Each row is where one point has got to under a steady rotation. How many ticks took it there?
The counts run from 0 to 160.
156 128 114  99 132 106  97  95 141 120 135 167 138 143 105 105 115 117 141 128 137 138 106 136 137 157 130  99 148 121 149 143 120 109 142 137  82 166 141 102 121 128 135 129 118 134 116 123 132 123 137 100 137 140 152 141 144 130 133 102 139 120 153 144 103 141 134 145 129 120 140 128 141 116 : 104
139 116 117 118 108 107 105  97 156 108 132 137 132 153 127 100 121 132 141 122 146 125 119 150 128 158 149  97 126 102 159 117 108 137 133 127 123 155 139 135 154 103 143 149 132 138 119 119 137 126 150  89 146 120 119 120 140 130 141 111 126 108 141 129 116 100 129 157 138 108 123 104 157 133 : 63
163 117 109 134 137  97 118 107 128 135 133 147 156 140 106  94 114 121 133 137 150 146  96 136 131 128 127  89 150 120 138 147 129 112 140 134  88 171 150 109 131 121 138 124 122 133 109 132 135  93 110 107 140 136 136 120 144 153 117  89 125 131 138 139  99 126 148 141 141 125 143 121 148 105 : 100
161 113 130 131 144 112 101 118 128 119 137 130 139 160 119 109 109 146 118 141 125 136  90 127 132 123 144  90 127 120 133 144 125 131 148 113  94 177 171 122 136 124 143 148 129 153 116 111 138 113 119  94 145 139 136 118 145 146 118 104 131 119 129 101 119 105 121 146 139 111 148 115 155 126 : 9
131 127 127 130 124  95 113 114 124 128 133 140 142 149 118 103 134 133 136 133 143 127 110 150 132 137 152  98 114 111 131 123  95 131 162 117 103 149 157 127 147 134 144 136 145 125 128 117 116 117 134 100 152 128 110  92 134 124 120 107 121 103 150 134 117  99 122 151 148  99 128 128 174 131 : 75
141 130 127 106 142 107  99 123 134 117 129 166 141 148 119 115 144 136 139 120 133 121  85 138 157 169 121 122 125 121 129 124 113 125 136 107 101 148 135  90 136 101 119 150 137 134 111 114 135 120 143  88 130 136 142 130 116 120 121  90 139  94 169 142  94 113 130 148 140 127 139 123 140 131 : 30
160 125 127 116 151 115 114 126 140 123 135 148 136 145 126 116 120 129 143 114 131 129  92 137 152 139 114 112 124 110 143 132 119 126 143 111  95 159 148  96 131 106 129 148 142 117  97 108 155 107 143  94 123 148 162 120 152 123 117 110 144 114 149 134 104 124 131 139 128 122 139 108 160 124 : 22
161 118 129 121 120 113 112 103 153 112 128 144 155 143 129  95 115 118 142 121 147 138 121 145 124 149 151 102 140 101 151 130  96 140 140 125 114 157 160 132 148 133 147 127 126 141 120 124 148 130 138 101 149 139 133 121 131 135 133 113 133 113 135 125 121  99 131 159 131  92 142 116 158 147 : 72
156 109 123 119 127 125  92 114 143 103 129 148 138 153 133 108 113 128 127 115 118 147 114 125 132 146 138  97 148  89 142 140 103 115 150 113  76 166 154 123 117 125 142 145 128 140 117 102 147 124 131  94 142 121 141 135 163 141 134 136 135 108 127 117 115 130 138 147 124 113 150 116 144 139 : 5
137 133 145 126 121  98 105 111 145 114 142 152 122 120 103 100 114 134 146 133 157 137 113 137 136 171 145 104 159 116 143 123 115 132 115  99 103 169 140 102 139 109 129 140 134 127 131 131 137 131 158 118 143 134 132 100 143 134 137 113 129 117 169 120  85 116 150 133 143 117 124 108 130 111 : 49
164 124 120 113 141 107 110 137 134 105 138 159 135 138 123 123 127 123 120 130 145 136  95 140 142 136 135 118 129 131 130 141 130 142 142 122  81 154 156  99 128 109 127 137 117 141 121 118 144 107 144  95 128 146 149 105 129 137 119  80 121 115 149 140  96 112 135 146 157 100 149 116 143 121 : 26
156 124 138 131 137  91 133 120 145 126 136 148 142 149 101  89 124 132 121 128 138 116 110 143 136 160 148 120 148  99 133 148 113 150 153 103 123 161 165 124 122 119 139 134 140 119 121 125 142 134 116 119 120 144 139  99 145 133 140  92 135 117 148 124 105 110 145 145 155 130 129 104 150 125 : 132
147 108 124 130 133 104  97 124 119 131 132 141 162 155 122  91 139 136 123 133 136 150 104 148 119 140 132 104 107 117 134 132 102 120 157 127  83 155 170 132 140 118 130 127 132 139 127 126 124 133 134  83 145 122 124  92 143 140 131 105 130 115 124 132 121 122 144 138 156 101 141 132 166 129 : 83
139 156 142 132 133  98 102 108 136 114 137 138 149 150 112  99 127 124 131 134 134 111 120 151 133 132 145  79 124 116 138 122  97 126 159 124 100 163 160 136 134 121 133 137 139 120 116 109 128 109 134 118 154 138 114  94 144 128 131 116 129 106 144 132 114  95 120 153 133 101 128 124 166 127 : 76
137 130 118 124 131 101  88 112 170 106 133 142 127 133 130 103 117 121 149 128 157 113 102 149 131 164 151 110 141 118 130 128 110 133 113 109 108 160 152 128 135 108 131 152 140 129 122 123 139  94 128 100 132 121 123 111 134 150 131 120 124 102 169 101  97 105 149 149 129 118 129 105 124 118 : 53
150 119 127 117 143 106 102 120 144 125 140 161 141 136 125 102 134 135 138 132 137 130 110 141 142 166 129 113 154 119 133 145 123 126 127 125 106 174 137 103 133  98 108 139 118 125 107 122 148 121 136  79 130 118 144 126 119 157 129 102 123 116 157 136 107 128 161 143 152 124 153 106 130 105 : 37
142 129 117 143 128 101 105 117 150 158 116 139 144 142 124  78 117 122 141 129 157 150 111 161 125 151 141  96 126 102 133 128 111 126 136 119  99 158 147 110 135 120 119 109 134 127 132 127 135 117 157 106 154 118 119  94 136 144 127 103 123 118 147 126  99 114 132 150 143 108 135 135 145 132 : 156
137 110 113 135 148 114 101 111 135 123 123 140 145 150 140 115 136 113 123 120 123 126 125 139 140 140 131 101 145  90 129 134  94 126 172 104  95 151 141 132 128 118 138 142 140 114 106  98 137 110 132  86 136 112 129 105 152 131 130 120 130 117 137 135 109 101 146 137 150 111 133 116 160 133 : 78
147 105 115 130 124 105 111 106 161 129 121 147 133 142 114 106 125 128 140 133 145 130 115 144 139 166 141 115 166 109 140 125 116 129 127 108 125 152 116  97 143  99 127 143 125 121 129 121 136 118 137  76 136 119 151 122 115 153 134 103 125 122 168 147  95 118 147 147 155 126 125 107 136 115 : 46
140 126 116 123 139 108 119 124 159 130 129 152 115 140 121 105 140 122 119 129 142 112 104 157 132 150 138 113 111 102 130 129 106 146 139 113 135 144 158 129 140 103 120 141 150 115 106 114 141 106 150  93 124 119 113  79 144 120 132 103 120 106 142 142 101 104 153 152 140 111 138 110 147 118 : 143
142 138 130 133 134 109  89 132 115 134 135 161 142 139 118 115 143 126 141 129 127 142 104 146 134 144 124  78 134 125 131 135 109 116 155 132  73 169 147 102 125 124 123 134 127 132 118 109 127 110 141  93 165 119 126 114 128 142 114 113 122 100 144 131 111 124 135 136 143 109 158 127 132 120 : 93
151 110 104 117 123  93 103 106 144 111 120 145 137 157 112 105 136 149 136 129 137 119 105 138 132 144 147 121 146 112 145 141 115 133 144 124 113 160 157 117 125 107 146 159 126 131 122 139 117 108 109  84 120 127 141 131 121 129 128 107 124  96 168 139 118 120 131 153 149 142 135 114 138 102 : 119
152 114 116 133 120  97 111  92 136 126 127 139 142 162 110  93 100 130 120 134 137 136 102 135 131 130 136  77 137 109 149 141 115 112 153 114  92 166 154 128 135 133 145 137 129 133 135 123 131 124 130 116 162 137 129 118 147 152 120 114 130 119 138 121 110 101 110 160 134 119 136 130 163 129 : 0
160 110 128 127 121  98 112 114 149 122 133 152 131 148  94  95 125 141 136 116 136 132 111 123 134 153 142 120 156  91 147 142 128 135 149  97 108 157 154 106 137 112 144 152 141 114 118 121 132 135 133 109 130 138 152 104 147 107 134  93 127 124 153 144 104 116 128 141 146 138 132 101 157 108 : 123
139 137 127 115 116  99 106 110 160 121 133 153 130 138 101  87 113 128 151 126 156 139 123 146 131 179 140 110 149 111 147 126 113 130 129 112 106 165 142 103 132 118 125 129 130 117 137 123 127 140 154 111 146 135 136 107 127 127 138 104 119 112 179 136  92 124 123 142 141 123 132 111 125 118 : 48
147 123 126 119 158 110 104 101 117 124 139 152 142 148 123 126 137 121 124 137 123 123  97 149 155 150 127  91 122 129 136 126  97 115 152 118 101 160 148 122 126 114 129 145 142 140  93 102 141 102 134  74 135 122 132 114 144 130 128 114 143 118 127 135 120 107 157 144 130  90 133 120 165 133 : 86
156 113 106 137 153 105  99 119 135 136 122 149 144 142 123 105 125 131 130 142 144 141 102 131 136 133 129  99 148 118 127 152 125 106 143 123  75 172 144  96 126 117 117 131 128 131 117 118 119  94 117  98 140 121 137 113 132 159 100 103 131 123 160 129 108 130 156 128 149 125 155 126 136 108 : 101
137 120 139 143 110  93 101 120 143 133 124 136 138 155 123  89 122 144 143 126 140 135 118 145 122 159 148  97 141  98 141 133 102 126 135  98 114 169 159 127 150 118 140 152 150 129 126 122 126 134 140 101 144 103 118 101 133 145 119 113 131 108 145  96 114 102 131 149 143 113 132 112 144 136 : 65
154  99 126 135 136 113 110 119 150 151 130 140 140 145 135 105 126 126 130 132 148 142 123 149 134 171 138 117 132  97 140 141  99 150 133 111 121 154 138 111 148 113 117 130 141 118 126 107 144 122 149  73 141 112 144 104 116 145 126 103 133 124 143 134 102 113 148 136 148 102 146 107 137 137 : 146
148 114 112 129 140 109 110 122 131 134 114 135 142 172 110 108 131 137 126 129 124 118  95 139 137 131 142 104 119 109 135 156 108 120 169 133  95 163 165 118 125 119 147 154 140 127 120 115 120 103 126  86 132 129 138 107 141 113 108 110 128 113 142 134 118 121 117 155 147 120 147 120 156 118 : 11
137 129 126 121 136 117  92 113 117 116 138 160 130 135 118 125 134 129 138 135 125 137  99 141 147 146 118  87 116 132 138 124 114 106 147 125  84 165 130 109 134 111 125 147 133 132 109 102 129 106 142  79 162 127 133 122 136 136 120 113 124 115 140 150 109 125 141 140 134 106 149 123 145 118 : 94
148 117 104 123 141  94 111 109 147 125 104 157 126 128  99 110 133 127 138 136 149 120  95 145 134 148 151 117 138 117 127 131 121 150 135 117 114 142 144 115 136 106 128 130 138 140 121 132 117  95 131  93 129 122 122  98 130 125 131  85 111 107 167 136  93 105 145 151 146 136 136 106 131  94 : 43
142 120 131 133 136 110 111 118 146 120 140 134 131 148 118  89 114 133 124 135 132 116 132 150 127 136 152  80 152 101 143 141  95 124 158 127 114 175 161 140 131 119 138 135 138 118 125 124 137 117 133 105 141 125 119  90 155 135 136 116 118 116 138 125 119 115 146 148 136  96 130 103 155 111 : 68
157 126 134 113 131 113  95 104 143 115 142 152 121 149 112 106 110 142 134 122 136 139 104 118 149 155 130 107 163 118 154 141 120 114 127 117  96 180 150 110 119 106 130 154 124 123 119 125 138 138 133 105 125 138 155 121 145 136 121 115 143 123 147 120 105 135 137 142 134 128 146 105 130 109 : 113
134 107 124 131 134 109 104 118 134 125 146 146 140 141 129  96 123 126 128 138 141 139 109 156 136 163 144  90 121 111 145 129  99 115 152 129  94 156 139 119 121 122 131 120 127 130 130 128 127 113 137  92 144 111 125 100 151 138 151 112 115 128 148 146 103 132 164 136 145  90 118 117 160 107 : 159
154 112 109 110 140 106 108  96 129 131 121 147 146 164 119 104 131 124 131 121 124 131  98 135 146 141 120 105 121 104 136 134  91 114 155 129 101 146 147 128 130 117 133 127 139 130  88 108 132 119 130  80 130 117 131 118 145 123 139 102 135 117 133 144 120 113 151 146 132 106 142 128 166 129 : 87
157 140 146 132 133  99 121 119 143 141 139 146 139 144 105 101 117 127 136 133 152 137 103 167 131 168 149 101 116 111 143 131 101 139 141 127 126 162 149 115 142 128 113 106 137 136 124 125 134 131 155 102 158 122 133  95 122 138 131  98 124 116 146 140 105 103 131 142 141  93 140 117 144 121 : 148
154 128 123 108 126 105 102 118 148 128 131 163 123 139 102 102 134 137 154 119 145 132  93 147 141 180 134 126 122 123 150 134 118 129 123 126 114 156 150 100 133 101 120 135 140 136 120 141 136 135 147  87 127 125 132 113 132 120 139 100 125 108 163 149  99 137 134 144 136 116 142 113 136 109 : 39
167 119 139 132 122 106 100 107 139 122 134 134 165 152 130 103 122 134 145 130 137 137 117 138 137 149 152 100 136 106 130 125  87 138 140 109 109 158 155 123 147 123 148 130 134 143 125 121 147 129 133  96 152 121 138 126 128 151 125 115 142 111 143 110 119  95 128 148 143  95 137 121 154 149 : 73
163 126 120 131 136 106  97 107 133 145 115 160 139 141 117 104 124 126 159 123 136 152  92 120 135 145 124  99 132 108 133 138 101 115 136 122  81 153 152 101 132 109 127 127 142 137  99 110 144 108 135 102 137 117 122 130 144 131 122 102 128 102 147 118  97 123 143 127 119 134 143 135 133 127 : 97
137 115 110 119 110  97 108 107 161 140 122 147 132 142 110  90 131 130 155 126 159 133 106 148 132 170 132 117 152  99 147 127 111 127 130 115 108 149 124 103 139 109 130 141 128 113 138 126 117 126 145  98 137 126 148 107 123 130 135 112 125 115 176 152  96 128 135 145 145 127 134 115 146 108 : 47
142 119 102 114 144 111  97 113 134 130 125 146 129 143 120 120 133 129 143 134 139 132 101 137 137 139 134 102 137 134 134 141 112 116 146 126  66 161 144  82 115 116 128 144 127 132 128 122 119  94 133  78 136 135 149 120 130 149 100 115 131 125 160 144 103 130 136 134 144 111 158 123 143 111 : 102
148 109 131 143 139 117  94 123 159 119 136 139 141 143 132 108 122 125 133 129 133 128 133 139 134 150 151  85 156  91 119 141  87 133 148 121 101 164 156 130 132 114 139 136 138 118 121 114 131 112 132  94 140 114 127  97 143 134 133 129 124 115 145 118 126 105 157 139 144  95 137 103 137 120 : 69
155 128 127 132 121 102 107 123 155 111 120 150 126 141  95  91 120 133 140 119 135 122 117 132 123 142 148 118 159  95 129 152 127 141 151 114  92 161 161 115 130 110 131 130 128 121 130 121 129 135 136 118 128 136 140  99 148 108 134  93 117  94 167 128 108 115 129 141 148 132 146 108 141 112 : 124
150 103 112 112 119  90 107  91 175 119 119 125 134 152 121  86 108 131 135 125 150 132 104 155 131 172 137 110 147 111 152 126 112 133 129 110 126 156 141 129 140 107 141 143 137 113 134 134 131 119 132  90 125 121 138 105 132 143 130 106 140 115 157 131 114 121 141 156 143 126 117 116 152 122 : 55
